128 stands for zero in the data rows.
Here are some points, each followed by its number:
[105  98 116 147 162 153 122 141 154 144 117 196 174 129 149  73 120 160
 110 173 116  92  94 112 180 144 182 149  76 105 175 157 113 132 144 135
  81 163 114 104 155 171 161 114  89 141 141 120  91  84 139 170  95  90
  85 127 143 108 118] 0
[175 115 119 106  58 170 205 171 181 181 125 147 153 183 168 127 124 102
 136 130 116 118  84  89 198 108  98 123 152 144 120 137 143 165 176 136
  83 159 201 106 147 164 107 125 142  90 170 113  70 135 199 178  96 116
 134 140  96 103 114] 1
[111 125 131 133 108  74 105 151 119 118 128  77  85 108 144 112  89 118
 168  90 147 165 157 176  90 138  77  87 189 115 149  76  67 136 131 124
 109 155 154 123 174 171 123 154 156 124 129 156 106 149 102  89 162 135
 169 156 137 150 129] 2
[104 111 141 131 136 169 154 141 124  87  95 105 143  78 115 152 129 158
 149 144 172 148 119 120  73 112 136 169 130 145 101  90 117 121  95 110
 164 109  96 119 122 134 170 163 120 107 111 137 169 123 114 121 129 150
 127 106 124 158 112] 3
[104 167  49  71 130 157 146 130  97 120 145 145 134 100  79 181 135 121
 189 133 178 160  89  51  70 196  78 176  19 154 156 199 161 152 122 107
  79 175  82  61 150 203 147 136 116 156  76 165 137 111 187 186 151 114
  62  81 136 145 197] 4
[135 133 148 179 175 144 104  37 139 128 120 153 120 128 145 171  80 126
 103 167 104  88 105 146  83 133 129 105 130 152 111  76  98  49 147 197
 114  97 150  88 159 189  67 117 170 152 114 130 122  77 133 172 106 104
 117 140 219 124 172] 5
[123 122 169 139 184 137  95  88 119 124 130 110 128 167 151 151 119 143
 116 154  24  43 148 128  94 159 160 143 128 148 142 187 164 160 122 103
 136 108 105 110  21  52 112  47  75 161 151 120 111 135 149 139  53  89
  54  99 140  30 149] 6
[145 151 108 144 179 150 108 165 134 199 185 212 117 200 201 124  86 101
  69 199  60  36  66 101 159 151 171 100  83 114 178 194 143 113 234 209
  30 178 191 196 119  60  86 100 138 124 154 111  83  88 135 164 103 107
  73 101 131 101 103] 7
[111 141 177 143 120 159 157 159 128  73  82  98 129  85 112 146  97 191
 122 147 158 136 105 102  77 117 138 175 165 135 107  99 122 152  73  74
 182 103 126 124  99 107 168 174 134 109 103 135 191  97  95 124 153 138
 146 135 132 160  80] 8
[110 113 142 131 123  93 110 156 140 111 106 143 105 111 147 112  72 139
 104 156 145 119 107 133 186 188 149 143 121  88 127 106 111 130 115 119
 148 119  86 135 166 155 158 183 150 105 171 134 112 119  91 108 188 145
 169 152 117 114 123] 9
[ 83 152 135  81 113 113 126 159 155 139 111 141 144 105  95 127  99  92
 160 118 149 148  95  90 133 165 107 129  77 138 101 151 166 116  90 108
  97 174 101 118 132 141 126 148 147 141  30 108 135  91 148 174 139 135
 131 126 108 148 161] 10
[150 132 147 103  70 107 154 134 120 128 135 142 155 134 101  96 172 133
 162 169 135 105  79 105 160  95 115 134 150 136  13 116 209 188 150 101
 115  94 137 170 175 133  79 107 151 137 139  88  76 145 184 156 135 204
 115  51  86  97 153] 11
[123  94  76 168  97  80 117 121 126 111 116 124  83 120 126 113 120 131
  93 109 129 140 172 160  97 142 125 103  80 116 159 134 107 104 141 154
 113 141 109 109 123 138 111  96 116 165 141 157 177 128  98 106 131 117
 134 144 146 128 138] 12
[ 66 107 119 221 205  72  37 142  62 160 210  53 127 140  96 156  75  32
 161 112  28  71 119  64 156 122 255 210 136 152 114 175 181 239 182  89
 115  71 161  69  77 134 165 118  89  87 111  71  75  77 149 183  48 112
  62  84   0 102  80] 13
[ 47 104 121 196  98 117 140 167  83  40  91   0   0  10  21 221  36 176
 177  53 144 187 192 166  69  71  68 107 229  97 178   7   0 110 114 130
 181 102 130 102 123 145 221 208 118 119  90 203 200 123  15  47 215 157
 170 139 111 255  47] 14
[169 176 160 114 107 149 158  87 176 180 129  92 117 203 175 126 103  71
 186  94 113 142 161 189 138 131  83  33 166 205 182 169 120 125 145 141
 106 183 213 132 106 107  95 121 150  67 213 100  77 191 184 122 105  64
  98 157 104  96 110] 15
[116 105 140 152 123 121 126 115 168 163 124 126 105 179 183  77 139 100
 132 135 114 116 165 166 103 110 121 115 104  41 157 134 108 149 121 108
 130 106 129 108 148 162 148 155 133  73 176  86 105 115 110 123 130 113
 165 172 122 116  70] 16
[164 165 108  89 139 144 131 150 115 117 132 127 127  99 115 110  76 144
 108 123  94 106 114 107 106 150 112 135  91 145 117 156 160 109 156 161
  90 165  64 121 125 132 104 133 152 124 143 172 151  82 163 192  97 102
  48  83 151 145 183] 17
[ 90 156 107  82  81 111 148 128 142 151 135 145 155  96  73 118 156  97
 137 111 150 154 112  99 177 171 106 138  53 133 111 172 182 153 148 123
  65 173 104 112 121 137 106 141 159 153  47  98  99 123 142 144 137 146
 146 127 105 151 151] 18
[138  73  68 169 151 110  98 110 123 122 130 108  81  99  90  93 161 139
  89  77 132 163 193 156  94 154 126  94 130 103 174 164 118  92 132 156
 143 127 106 133 106 106 131 106 108 186 110 153 174 152  65  59 167 153
 131 108 145  92 132] 19
[135 171 150  85  61 127 177 155 126 131 134 161 195 113  65  96 179 115
 148 176 123  91  79  97 105  86 110 150 162 123  48 125 193 146  99  95
 154 112 123 167 186 144  81  93 139 157  95  83  68 176 169 122 162 209
 147  76 134  97 142] 20
[158 187 122 101 111  74 104 158 190 183 120 150 104 184 187  86  82  84
 103 110 134 145 107 103 160 172 141  84 132 171 137 157 147 117 184 174
  99 141 175  82 114 153  88 113 149  98 173  66 102 120 174 170 101  74
 124 173 134 123  99] 21
[104 123 152 117  98 217 211 162 145  59  56 154 192  48  91  94 143 182
 155 149 138 122 153 148  77 123 119 206 100  93 132  74  76 142  71  76
 194  74 149 163 107  82 175 130  93 128 113 148 158  67  71 133 172 133
 123 118 202 172  76] 22
[105 216 123  89  90 126 150 106  64 154 204  39 114 143  77 112 162  78
 210 179 132  98 136 167 107 114  21 115 108 213  64 103 161 156 151 126
 123 133 189 132 183 170 147 107  97  84 190 109 102 214 205 121  92 120
 134 141 112 153 163] 23
[ 64 199 234 106 109 148 155  51 187 132  79 163 174 133 111 221 130 137
 164 122  74  97  55  93 134 181  94 126 104 191  83 124 163  86  94 131
  97 147 147  64 131 183 126 114 117 174  27  89 131 101 173 186  97 104
 113 139 141 138 104] 24
[137 125 141 171 155 153 128 107 140 163 149 148 161 125 146 110  83 150
 109 169 108  88 114 142  97 151 135 106 137 132 113 107 122  76 148 178
 104 114 134 166 156 120  92 129 158 126 116 133 168 130 132 131 103 134
 144 134 196 137 143] 25
[122 106 135 172 132 207 182 147 122  63  79 106 115  76 105 161 121 218
 144 170 186 139 150 115 131  90 131 184 183 176  95  90 126 163  54  52
 224  51 136 122  88  99 176 191 142  92 107 142 186  98  91 120 142 135
 152 142 120 189  86] 26
[ 97 121 124 113 105 126 143 136 146 145 128 143 150  99  61 106 139 123
 161  82 169 185  82  87 130 166 120 159  65 150 108 132 147  97  99 133
 103 147 112  90  96 132 158 124  97 148  63  76  84 100 141 161 136  89
 134 167 110 139 137] 27
[ 71 177 139 135 113  66  96 132  82 104 146  68  89  97 117 121  90 117
 170  77 138 166 181 194  91  88  76  89 138  82 142  83  78  93 150 169
 121 130 132 138 162 146 132 153 145 122 133 152 109 142  88  87 177 123
 159 158 131 158 132] 28
[102 111 118 155  97 183 190 141 129 100 106 108 113 116 142 131 116 199
 138 152 187 150 123 113 130 110 131 160 122 124 114  88 104 143  84  84
 161 112 115 172 102  67 166 136 106 140  98 137 163  96 106 139 146 128
 126 128 121 158 142] 29
[148  64  51 160 146  93  89  92 132 123 121  94  98 115 104 104 129 130
  85  58 129 174 166 150  94 139 112 102  97  91 204 120  60  92 129 152
 145 131 116 104 107 132 114 116 131 178  80 158 199 169  74  55 150 143
 110 100 128 109 159] 30
[ 94 138  97 155 153 141 119 134 129  85  93 120 142 102 137  95 134 161
 142 133 158 145 162 144 128 113 147 164 150 118 117 106 119 157 117 101
 157  96 112  87 128 164 147 165 146 107 104 134 130 111 108 129 134 145
 115 102 108 148 122] 31
[123  88 104 171 177 112  82  35 141 101  93 118  79 108 134 147  93 138
  82 127  67  87 187 188  84 224  82  87 147 131 133 115 112   2  87 185
 183  72 166 102 164 182 113 118 133 172  74 145 189  55  70 140  88 108
  81 105 218 166 211] 32
[ 86 199 181 123 107 130 145  78 195 143  84 190 200 130  71 214 144 142
 151 138  52  72  80 138 134 185  81 138 118 175  91 128 163  86 102 140
  98 145 140 110 136 150 160 128 103 160  30  76 124 114 159 164 102 118
 126 135 183  83  96] 33
[ 83 148 197 187  78 123 160  79 226 255 154 118 138 212 253  94 117  35
 164 176 115  86 145 189 187 113  99  80 181  49 218 166  83 173 198 143
  53 125 199 120 138 145  89 102 138  54 255  47 117 101 160 172  76  68
 224 255  90  95  35] 34
[157 187 103  57 157 141 115 125 105 133 154 126 124 105 118 148 119 139
 133 128 137 135 126 107   0 130 102 154  67 146 130 153 147 101 113 136
  97 180  78 149 138 118 127 130 131 149 143 184 157  94 189 204  66  98
  70 104 164 159 226] 35
[246 101  89  77 173 145 107  58  68 141 188 185 156 178 184 150 197 129
  78 178 106  80 110  93  84  90 190 100 167 214 172 164 123 124 145 141
 115 125 141 138 114 106 122 165 166  35 194 183 121 190 143  90  89 127
  94 100 214  83 215] 36
[129 143  83 116  61  62 130 183  66  96 154  93 121  71  94 152  77 129
 147  99 136 155 163 172  45 107  56  96 174 103 117  63  83 135 156 142
 110 153  60 203 159  90 173 181 133 131 101 164 105 140  94  92 211 119
 143 147 126 171 189] 37
[253 207 129 112 198 122  77 109 109 114 134 167 214  32  74 126 242 147
 110 130 192 167 121 163  88  18 147  68 147 104  57  15  93 126 143 142
 121  98  89 255 223  26  58 168 219  85 168 184 139  80 221 238  61 166
  62  37 203  74 255] 38
[116 125 149  70 111 140 148 145 109 106 126 136 145  86  66 135  71 113
 170 137 135 128  87  70  69 185  39 176  38 125 149 168 147 127 122 124
  62 202  73 101 135 155 146 168 149 115  94 170 132  76 177 207 115  95
  80 113 158 143 191] 39
[117 141  79 104 156 118 101 120 100 107 134 143 145 106 125 142 121 132
 116 120 130 134 108  78 107 138 116 116  64 153 126 141 141 117  98 116
 116 171  91 123 136 138  92 103 134 169 128 163 146 100 150 167 106  65
  84 143 165 141 178] 40
[161 157 106  72 166 119  95 107  95 114 144 114 124 117 140 151 118 150
 149 142 131 122 135 109 128 147  50 137  90 137 116 161 168  90 125 150
  87 188  47 132  76  81 106  99 119 164 163 187 144 113 187 185  71  93
  53  94 180 156 174] 41
[161 128 116  51 131 118 122 130 105 108 133 140 147  67  98 128 111 134
 136 127 132 132 114  77  88 174  98 138  64 146 124 150 150 131 110 111
  95 182  60 140 133 121 113 113 127 142 163 191 160 140 180 158  92  79
  51 102 188 165 196] 42
[183 154 151 139 126  95 104  84 123 115 120 136 147 166 128  94 136 104
 147 130 104 112 208 217  67 104  81 110  91 228 101  95 120 128 139 138
 118 149 157 202 104  44 144  72  69 122 153 138  84 106 113 133 110 154
 144 118 146 157 176] 43
[ 78 159 195 182 126  98 110  98 155 136 112  76 120 165 186  91 179  93
 138 154 142 120 185 197 148 101 123 132 134  27 189 198 136 170 130 101
 111  97 142  91 146 175 173 103  69  93 209  47  99 106 119 137 105 122
 169 172 100 111  52] 44
[132  75  47 170 129 109 113 104 133 118 120 123 101 113 108  93 143 106
  93  78 167 187 146 129 109 159 120  93  83 107 170 136 102 106 127 143
 142 145 120  97 117 143 139 106 101 178 107 132 146 123  91 105 158 139
 123 113 132  99 143] 45
[233 108  58 128 124  46  71  47  84 151 187  73  60 208 153 141 223 175
 134  75 120 156 195 198 115  28  87  43 104 171 173  71  42  84 149 173
 155 121 178 213 137  62 175 160 113  67 166 201 166 231  72   3 103 108
 141 158 186 155 178] 46
[137  75  68 159 155 116  99 103 134 111 108 121  79 144 140 119 135 142
 106  82 165 181 156 144 114 142 122  94 101  94 192 151  94  58 134 181
 139 139 132 144 123 110 126 117 118 146 128 150 165 149  89  83 165 125
 131 138 115  88 129] 47
[112  88 125 156 167 134 106 118 109 114 129 107 102 163 159 116 119 138
 104 156  34  46 142 112 107 141 169 156 139 148 164 194 153 176 115  87
 137 115 110  74  47 108 128  97 103  93 136 123 110 138 131 125  52 115
  73  93 130  63 156] 48
[ 53 171  55 151 143 179 154 125 133  46  56 156 197  70 110 219  57 198
 203 194 181 122 143 106 106 155  85 154 200 164 110  72  96 109  42  82
 159  92  88 191  82  36 112 207 205  76 143 209 142  50 182 233 100 141
 116 106 211 173 207] 49
[ 96  93  81  94 111 102 119 114  66 134 182 119 114 117 187 201  84 127
  95 125 150 148 113 104 167 104 156 133 114 128 115 138 149 140 121 114
  89 225 140  97 126 150 120 126 133 155 116 121 142 165 143 111 133 133
 108 108 133 126 126] 50
[194 197 146  98 143  63  73 191  35 138 216 144 200 125  58 135 230  26
  82 113  85 108 146 183 207  47 249 120 117 153 128 132 131 255 147  40
 143 113  83 146 203 174 190  98  54 133 154 117 105 199 156  94 114 113
  97 114  33  63 113] 51
[144  71  32 163 159  92  80 102 107 110 130 109  73 114  94  61 154 116
  73  63 144 181 167 129  68 172 105 103  88 117 225 146  61  86 121 155
 156 133 100 122  83  97 135 104 104 190  81 164 166 152  74  71 161 153
 135 111 140 122 139] 52
[134 107 110 134 115 132 139 181 168 121  89 178 135 149 148 126  55 168
 106 115 105 120 141 182 136 183 150 154 156  70 138  68  69 124 163 155
 129  59  98 110 163 174 151 154 131 135 205 186 118 102  78 107 186  97
 169 190 113 101 114] 53
[141 121  84  97 163 171 136 104 150 173 147 125  99 202 175 176  55  57
  88 140  84  89 115 119 118 109 165  96 161 169 140 227 200 143 160 140
  93 162 217 134  97  99 114 119 132  98 121 103 101 125 171 164  65  68
  95 151  37  31 149] 54
[101 122 137 151 136 201 172 153 133  61  63 134 161  92 131 148 177 207
 160 170 211 153 148 122 131 129 128 178 157 114 112  89 110 137  40  62
 207  93 107  94  92 127 194 186 121  90 114 137 186  82  91 137 161 161
 118  88 120 190  91] 55
[ 84 121 138 167 120 104 117 184 154 148 119 192 161  95  78 138 116 116
 156 108 146 155  75   5 171 172 124 181  77 111 127 134 136 155  98  87
  88 184  83  70 155 198 165 194 152 119  94 118 111 112  98 118 211  84
 191 219 108 152 139] 56
[127 177 114 113 116  95 113 109  85 131 168  75 106 120  72 102 143 108
 219 147 115 106 162 190 119  88  34  68  75 222 145 101  90 121 120 128
 131 137 180 199 165  99 131 100 102  96 169 123 128 198 184 117  90 113
 104 119 132 167 138] 57
[ 81 129 163 169 100 125 148  95 161 194 158  80 121 184 208  64 115  94
 142 152 127 111 159 166 123 104 109 148 109  58 159 190 157 160 127 105
 107 103 154 126 150 149 130 104 104 102 139  62  83 101 128 150 132  97
 198 213 142  89  75] 58
[152 140 152 148  53 114 171 167 128 115 115 144 139 128  98  98 161 112
 156 144 143 128  78 101 123  75 127 147 136 126  56 129 188 161 158 125
 107 115  98 206 166  90  65 120 174 130 112  93 101 155 186 150 125 201
 133  70  71 119 117] 59
[102 124 129 152 125 190 173 147 124  75  86 121 152  87 124 130 127 179
 151 145 190 157 156 130 149 140 119 149 141 163 122 100 109 151 105  95
 150 107 106  72  91 146 169 174 132  95 114 134 155  79  99 145 122 132
 150 143  83 181  49] 60
[ 50 101 147 153 134 180 160 144 126  62  74 117 145  93 125 135 102 198
 178 147 187 155 141 125 114 128 149 174 173 105 104  81 106 148   9  31
 237  84 120 166  88  61 193 151  96  93 152 143 190  85  89 129 172 106
 120 141 128 212  75] 61
[190 143 157 102  83 121 155 175 129 111 115 189 208 152  99  80 185 117
 173 133 120 121  90 114 132  43 116 149 165 135  47  97 169 195 192 126
 136  31 136 168 126  91  57  62 132 190 153 105  31 155 189 155 112 232
 165  68  94  55 183] 62
[ 92 135 148  88 116 174 167 166 133  77  81 130 162  80  83 124 145 196
 181 182 230 157 100  91 139 126 161 197 198 149  56  81 149 183  34  25
 218  55 126 209 109  42 158 140 113 124  88  93 165  47 124 189 159 168
 153 114 148 166  50] 63
[107  90 153 114 106  68 100 165 134 127 120 165 142 121 129 155  96 135
  94 114 122 132 126 131 154 163 153 142 104  93 119 115 122 124 109 118
 140 126  69  97 226 239 125 165 157 125 165 142 114 111 100 123 178 125
 179 178 123 135 104] 64
[112 155 131 106 146 167 143 153 148  50  45  94 118  70 109 167 131 203
 158 182 170 119 134  99  88 115 151 166 165 145 122  86  97 149  70  75
 188  59 121  97 128 155 163 197 156  78 103 142 166  86 100 139 138 124
 125 129 122 145  61] 65
[138  47  66 144 150 109  99 102 153 139 117 133  81 136 126 124 154 145
  91  70 148 180 167 149 121 145 107 103 100  90 180 147 100 102 141 156
 144 125 113 144  97  88 118  98 111 175 119 136 175 136  84  87 147 138
 112 104 124 102 142] 66
[ 85 157 160 156  88 182 195 174 153 181 150 141 185 158 116  47 153  84
 148 224  16   0  80  75 223  17 174 176 158  43 162 193 152 174 171 126
 105  84 133 171 134  96 141 131 119 118  85  48  39 107 159 169  93 234
 120  32 102 109 121] 67
[ 95 161 144  84 110  45  83 157 101 106 129  74  92  94 130 106 120 114
 181  65 161 190 182 218  77 101  58  88 255  76 142  74  69  99 154 164
 121 129 158 133 136 130 141 172 154 143 134 161 102 195  76  36 203 104
 164 180 113 154 114] 68
[105 122 146 139 132 155 144 149 106  92 117 129 133  97 104 174 117 177
 147 152 162 134 130 147 109 117 147 172 126 132 126 103 110 155  70  70
 165 107 124 168 115  83 162 139 107 128 123 139 159 107  92 118 166 119
 140 148 121 156 132] 69
[ 72 153 199 157 127 118 123  80 182 192 136  80 102 166 198  44 145 110
 135 160 116  96 177 154 151  99 118 126 141  62 169 168 129 177 131  96
 115  91 161 109 120 138 139 115 109 100 177  72 102 104 120 143 122 102
 171 185  91  95  80] 70
[118 162 114 122 194 104  67  83  49 101 173 151 186 159 140 161 117 120
 152  88  99 135 110  20  44 160 186 202  44 164 141 160 145 151 149 127
 103 146 111  78  51 105 127  76  87 195 100 189  95 142 172 149  14  82
  14  69 115  90 162] 71
[176 108 176 121 117  80 101  97 110 124 142 105 100 136 144 129 153 104
  87 117 125 132 108 138 140 128 163 105 119 117 117 118 131  71 158 187
 131  95 137 136 132 125 114 195 193  60 156 170 116 159 128 104 101 142
 137 122 206 127 170] 72
[ 89 100 133 158 133 205 178 178 142  60  62 104 123  96 120 174 110 181
 165 166 200 148 164 129 183 104 180 178 167 140 122  72  86 154  58  61
 208  62 130 123  73  86 192 166 103 106 105 130 179 109  91 116 155 150
 162 135 123 184  74] 73
[107 138 120 111  82 138 168 148 150 125 106 163 161 110  96 113 201 112
 146 151 132 114  81 102 156 108 127 148 112 136  78 140 181 140 153 137
 118 114 126 145 164 146  79 106 152 140 101  96 117 151 169 141 122 190
 148  92  85 120 121] 74
[193  36 141 163 127 127 127 126 183  74  37 158 177 100  70 192 153 189
  87  69 202 216 201 137 239  55 126 140 170 159 131  88  92  52  66 138
 203 116 116  17  62 167 116 143 151 143 142 230 194  91 132 159  51 160
 130 102 163 228 183] 75
Which three points above are nearest to each new point, looking only along the 7 directions in which the numbered points spread most? Their numbers follow each, nearest first.
[ 99 179 180 155 101 127 146 129 156 127 106 168 165 108 108 176 156 137
 153 142 117 112  83 110 122 184 105 126 119 148 110 131 145 102 101 126
  99 148 157  90 113 150 111 121 138 158  72  92 126  91 150 174 106 119
 153 156 156 132 147] 33 24 10
[ 87 132 156  48 238 146  63 173 130 121 123 190 152  85 142 111 144 174
 102 178  99  77  89  93 189 124 185 146  95 155 174 193 147  73 135 170
 134 141  45 106 103 124 134 128 124 143 149 176 127  92 206 214  77  52
  46 122 178 127 142] 17 40 0
[116 151 144 134 132  98 106 141 109 131 148  69  83 105 141 114  93 131
 157  88 156 173 144 163 117  95  86 114 141 104 147  88  79 107 145 153
 131 116 128 116 129 142 119 164 166 124 135 155 112 159 113  92 157 138
 171 155 108 130 115] 2 28 68
[151 154 145 128 142 163 141 137 122 110 117 169 172 136 140  88 122 130
 109 128  86  97 107 169  43 126 100 152 112 117 106  90 116 126 158 152
 108 127 137 128 102 108 144  39  43 208 129 168 130 115 101 120 152 146
 144 129 155 111 139] 50 25 72
[127 142 143 128 130 141 135  87 149 139 122 145 132 171 173 150 108 147
 107 144 103 100 108 127  87 113 115 104 148 144 110  92 114  50 129 184
 133  90 139 177 159 111  71 127 173 117 124 139 147 122 115 122 114 114
 120 134 171 158 146] 25 5 72
[225 134 117 146 190  77  48  90 118 143 148 173 155 113 107 156 157 113
  52 125 127 128 102 139 129  97 188 112 141  97 143 112 101  51 146 190
 115 137 122 138 121 114 139 171 155  88 144 179 111 161 147 117  83 151
 158 135 212 124 156] 72 25 66
[106 107  96 143 126  78  95 125  80 159 198 116 132 123 150 173 109 106
 119 118 108 121 116 119 152 131 160 102 109 127 122 136 142 134 101 105
 101 211 138 123 158 159 137 124 116 150  92 120 141 192 138  89 117 168
 107  77  87 106 121] 50 12 45
[188 153 104 119 192  57  34 102  21 138 226 153 156 143  68 155 202  58
  46  65 106 155 151 158 207  81 210  88 102 134 148 152 130 146 198 163
  97 151  80 148 141 121 233 163  70  87 144 158 141 150 124 107  94  73
 175 218 131  94 133] 50 12 66
[ 89  26   8  76 123 150 147  80 150  86  72  80 133 114 172 171 109 139
  78 154 246 190 109  17 123 110 168 104 127 141 159 180 143 175  33  30
 255 110 133 103   2  41 115   0   2 255  56 151 216 148 142 125   8 171
  36  12  88 165  91] 48 69 31
[153 146 139 154 123 133 138 140 163 193 154 121  96 180 174  83  68  92
  96 134 130 127 122 118 172 164 144  86 149 142 115 165 171  99 181 187
  53 200 182 113 122 136  91 139 167  82 166 117 100 131 130 129 134  51
 116 183 155  90 139] 21 1 15
[153 195 111 183 126 117 122 167 198 195 129 147 132 224 170 131  70  94
 108 113 134 141 113 118 169 180 142  76 158 159 108 183 190  84 225 228
  62 165 194 102  74 104 106 136 150  64 205  95 140 115 135 142 137 100
 130 153 116  91  71] 21 58 1
[123 145 144 119 187 151 103  54 158 137 111 146 113 117 126 184  77 156
 124 176  87  67  87 117 116 173 112 139 160 159 100  97 126  22 166 226
  95 111 170 179 174 125  72 173 209 105 102 181 139  69 114 163  92 101
 117 140 210 139 179] 5 25 17
[118 200 185 109  46 148 197 188 199 207 132  98 196 179 149  40 231  77
 188 175 126  98  87 104 137  73 101 154 162   0  94 155 179 195 122  77
 121  73 166 151 210 177  54 135 192 112 145  26  42 136 156 141 128 241
 205  98  83  89  49] 67 11 59
[104 115  75 157 142 143 129 125 110 145 158 109 119 148 135  94 120 120
 113 148  77  81 141 108 110 144 123 153 139 148 153 183 154 143 113 108
 144 123 124 123  59  75 120  69  88 153 144 119 143 142 138 125  98 100
  58  91 137 107 145] 48 6 50
[164  48  70 182 144 112 107 100 129 126 126 121  99 139 155  85 154 137
  81  93  95 129 190 171  99 168 133 104  69 124 162 132 103 129 105 114
 166 134 129 124 104 113 136 115 110 154 106 150 137 109  95 119 154 140
 116 108 146 132 155] 66 47 19
[103  96 107 120 191 176 117 163 127 126 127 188 167 156 152 114 133 178
  86 184  83  61  81  93 150 128 157 149  88 128 159 174 140 151 155 132
  84 162  99 120 139 145 132 112 111 145 127 135 105 131 148 142 105 111
  74  94 130 136 142] 0 50 17
[152 172 160 141 132 111 112 143 210 213 134 135 109 234 220 125  84 106
 110 106 147 157 115 118 185 182 134  67 163 137 130 185 176 121 182 170
  78 178 204 106  88 113  95  99 133  89 190  79 149 112 140 149 117  40
 114 190  95  84  96] 21 58 54
[102 109  98 135 159 119 102 194  85 116 153 103 115 109  95 105  84  93
 120  91 166 179 142 118 166 124 159 145  63 130 132 149 142 136 155 141
 115 146  97  66 138 189 162 126  98 135 124 129 140 119 119 126 130 106
 109 131  55  76 107] 50 27 45
[203 146 142  66 177  77  58 101  17 128 224 141 135 180  97 166 211  79
  50  89 128 153 147 151 188  75 207 114  74 128 155 133 113 124 173 163
 104 161  75 114 145 148 212 101  36 160 131 150 134 150 116 101 100  98
 149 174 120  81  98] 50 45 66
[ 88 128 155 116 197 193 124 154 104 139 157 198 166 133 138 106 150 173
 120 192  83  57  92 151 165 139 195 148  89 141 166 160 125 104 162 168
  61 179 117  90 104 139 186  90  47 172 134 138  93 142 151 136 111 109
  64  88 140 137 124] 0 48 50
[102 147 111  61 199 105  62 155  66 147 195  97 110 151 110  63  59  24
 115  84  79 125 141 111 169 113 176 166  46 133 136 146 136 174 158 118
 125 136  70 128 139 137 186 122  76 157 104 105 101 106 104 125 138  84
  96 139  63 147 118] 50 27 18
[121  79 138 128 167 134 105  81 109  98 117 104 118 142 107 156 128 128
  80 130  83  97 112  95 133 120 149 169 116 138 152 185 156 145 121 110
 129 124 136 112  36  65 145  81  74 150 128 135 112 210 132  66  74 107
  68  93 138  79 127] 48 6 50
[ 97 125 107 156 110 108 126 137  76 174 211 133 108 106 170 158 128 127
 102 133 166 149 120 134 179 145 163 127  88 152 123 181 179 155 123 106
  87 212 120 130 153 148 136 135 132 126 105 120 157 180 131  87 131 150
  82  65 106  85 125] 50 18 27
[131 161 125  56 142 212 178  17 125 159 156 135 102 131 122 148 156 158
 144 192  74  51  80  56 105 132 112 125 168 184  84 143 176 145 149 131
 102 120 132 142 140 126  88  96 136 143  65 117 101 154 184 151  49 181
 153 105 227 109 164] 17 33 41
[107  96 103 110 122  94 106 159 125 127 130 170 138 124 153 122  75 157
 106 109 131 139 141 152 155 202 167 131 108  83 129 106 111 139 149 132
 113 116  47 129 190 180 113 164 171 133 157 144 138 157  91  77 188 134
 168 157 103 144 125] 64 9 53
[ 90 114 148 109  93 111 139 240 189 148  95 184 160  93  83 117  92 142
 137 114  90 112 108 142 161 209 138 238 128  67 120  54  72 153 151 127
  83 112  61 104 164 179 152 162 133 155 162 134 119 114  61  87 253 128
 223 209  89  91 117] 64 9 56
[106 148  91 103 169  91  72 152  80 156 197 137 171 139  96 125  90  60
 109  65 149 183 159 118 193 127 181 152  29 123 138 159 142 178 185 134
  82 180  48 129 127 126 185 127  84 141 126 119 115 114 116 128 157  80
 135 176  47 119 123] 50 18 27
[175  87  42 162 137 109 108 118 136  98 100 115  93 129 108  78 159 134
  80  71  97 147 197 149  82 116 123  86  98 117 187 149  96  84 116 152
 166 125 104 101 109 138 136 106 105 186  92 152 199 160  72  61 164 168
 114  81  90  87 166] 19 30 52
[255 125  80  55 200 140  84  21  94 146 169 196 144 154 147  98 226 131
  30 214  72  37 161 114  87  88 208 108 163 230 200 189 118 134 145 136
 122 116 175 154 124 103  74 138 179  36 231 200 111 179 146 103  32 119
 106 118 224  69 239] 36 43 72
[123  69  76 186 127 120 124 134 150  93  77  98  41  99 123 128 122 173
 111 111 175 169 147 103  86 114 106 145 110  74 170 104  72 116  72  98
 189 105 121  57  89 156 187 136  87 157 108 171 217 106  86 112 131 175
 152 105  98 166 121] 31 69 45
[151 144 155 112 128 131 130 136 170 185 141 130 101 196 188  94 101 110
  98  98 127 146 135 134 134 156 128  83 110 147 136 170 156 118 190 178
  98 126 181 130 148 143  88 130 160  93 178 111 114 134 158 144 111  81
 115 156 132 100 112] 21 1 25
[159  83  55 169  99 107 131  76 105 123 141  50  67 155 104  85 180 105
 189  59 124 171 248 215  79  86  45  43 110 170 217 143  66  75  80 130
 182 132 149 174 105  69 131  78  85 167 107 156 176 186 111  70 111 123
 102 107 126 128 161] 46 19 47
[112 163 229  88  85 178 193 211 171 178 131 166 175 109  67 223 149 169
 156 152  61  70   0   7 232  59 151 207  55 133 115 203 202 139 154 139
 114  79  99 175  95  62 215 156  82 154   1  62  72  71 170 207 128 201
 202 131 120 142 123] 74 20 67
[154 122 160 149 129 137 131 109 132 110 108 153 140 127 143  52 104 130
 100 123  95 109 148 194 114 161 115 159 115 160  92 104 137 116 156 154
 138  82 112 178 101  64 118  31  59 220 131 167 107 127  95 105 133 135
 124 119 148 111 109] 72 25 31
[145 151 121 122 144 109 103 161 180 179 127 155 144 189 180  94  93  92
  91 105 117 136 111 100 196 177 124  85 144 143 133 175 163 103 170 175
 103 149 162 134 111 106  76 134 177  83 173  88 108 131 140 135 125  95
 139 165 105  79 108] 21 1 7
[ 61 154  86 111 115 105 123 101  30 160 239  93  92 100 149 231  99  96
  93 117 163 159 128 113 186 108 148 104 137 114 112 139 151 176  99  74
  94 251 158  87 127 163 126  87  96 149 104 103 135 212 142  72 132 168
  93  63 124 115 130] 50 27 18
[131 156  94  87 147  87  89 100  77 124 167  47 102 147  96 120 135 102
 199 111 135 143 187 213  98 103  23  54  97 203 137 100  95 109 133 142
  95 176 164 185 156 106 137  93  93  99 177 136 156 207 162  89  98 120
 126 134 116 130 148] 57 43 23
[100 116 106 102 109 126 140  94  47 166 228  64  70 134 140 161  85 135
 180 113 161 162 107 141 154  70  88  77 156 185 156 109  88 142  74  82
 102 237 203 121 134 137 163 148 114  91 131 134 153 220 177  93  94  97
  73 105 125  77  93] 57 43 23
[101 163 179 179 124  79  98 117 149  91  82  90 106 120 153 115 101 142
 179  95 102 132 117 166  76 126  74  92 164  91 113  18  50  70 129 172
 136  89 187 184 161 106 106 172 182 109 139 156 120 103 104 129 152 113
 148 159 148 155 140] 2 28 72
